(in the rows, 128 means zero)
One turn moves each row of this set onto another row. After a few examples, where does it send each row asked below?
kagum: [135 137 105 120 102 116 158 143 145 126 110 125 150 106 120]
nutun: [135 134 123 148 151 131 131 119 152 105 154 132 157  83 110]
vurid: [129 104 147 138 147 153 109 126 134 143 110 150  96 123 135]
tokiv: [140 112 144 139 145 146 107 126 149 155 115 146  97 124 131]
Dakan: [107 120 132 131 122 143 132 127 120 124 159 142 162  81 121]
lozu: [102 119 139 135 119 133 131 126 113 114 153 137 161  96 118]
koli: [136 108 141 139 155 157 110 125 146 147 113 151  96 113 136]
lonov: [139 112 145 139 144 144 107 125 147 152 114 145  96 127 131]
lub: [150 142 119 142 114 130 142  93 150  84 121 137 147 118 154]
vazas: [118 129 138 149 136 118 129 120 129  92 143 126 159 107 108]
Zil: [136 109 147 138 141 145 107 126 145 155 115 146  97 126 131]
Pefa: [138 138 101 120 107 118 158 142 149 130 111 125 149 102 120]
veg: [139 111 143 139 144 147 107 125 149 156 116 147  97 123 132]
vodu: [135 119  96 132 142 122 126 120 162  95 137 135 129  79 171]
zupil: [105 105 109 117 113 128 126 125 128 107 136 140 133  88 180]
Mugi: [132 105 142 138 150 158 110 126 141 149 114 152  96 114 137]
dep: [134 119 102 137 142 112 124 117 158  82 129 129 129  94 167]
lis: [137 138 102 119 104 119 158 144 148 131 111 127 149  99 121]
mavu: [137 110 146 137 141 147 107 127 146 156 115 146  98 125 133]
deriz: [112 110 116 131 121 107 122 120 130  81 124 129 131 110 170]
kino: [138 110 144 137 143 147 107 126 146 157 116 147  97 123 132]
zubal: [135 137 103 118 103 120 159 143 146 131 112 126 150 100 122]
debod: [140 112 145 140 145 145 106 126 148 153 115 145  97 126 130]
demak: [157 144 110 139 120 138 145  93 159  93 128 141 147 105 156]
Gul: [134 107 145 143 154 149 107 124 142 136 107 147  96 126 132]
nusi: [130 130 120 141 145 142 134 123 148 119 159 138 159  72 115]
muz: [130 134 130 153 147 121 129 119 144  95 146 127 157  98 107]
vina: [137 111 146 139 143 144 106 125 146 153 114 146  97 127 130]
fosug: [115 109 101 119 121 133 128 125 140 113 142 143 133  75 180]
zano: [130 131 128 130  92 135 142  99 124  96 123 142 150 122 161]
Gesil: [127 128 125 123  89 147 145 101 122 109 130 149 151 110 166]
pive: [119 125 124 135 133 147 134 125 136 127 163 142 161  71 120]
viguf: [138 109 142 144 156 151 108 124 146 138 109 147  95 121 133]
Sife: [137 138 104 121 104 116 157 143 148 126 109 124 149 104 119]
Gem: [133 131 117 122  95 155 147 101 133 119 137 152 152  96 168]
sav: [138 139 103 121 106 116 158 142 149 126 110 125 149 103 119]
soki: [134 137 105 119 101 117 157 143 143 128 110 125 149 105 120]
laguz: [124 116 110 137 133 105 122 118 145  77 124 126 130 107 166]
loz: [138 136 127 137 102 130 142  95 134  85 120 137 148 126 155]
didis: [155 141 107 134 117 150 147  95 160 106 134 147 149  92 161]
gado: [129 104 145 136 147 156 109 126 136 148 113 152  96 117 137]
Roke: [107 123 142 142 124 123 129 123 117 101 145 130 160 106 113]
kes: [145 135 109 126 106 156 149  99 149 117 138 152 150  87 166]
pizod: [134 136 104 118 100 119 158 143 144 131 112 126 149 103 121]
ratab: [128 114  96 125 134 130 128 122 154 108 141 141 132  71 177]
nuros: [104 106 116 123 113 116 123 124 123  95 130 135 133 102 176]
Sug: [139 109 141 142 158 155 109 124 147 142 111 149  95 116 134]
zar: [130 105 147 141 149 150 108 126 137 139 109 148  96 126 133]

sav -> Pefa
Zil -> vina
Now these:
vurid -> zar
zano -> loz
laguz -> dep
Dakan -> lozu

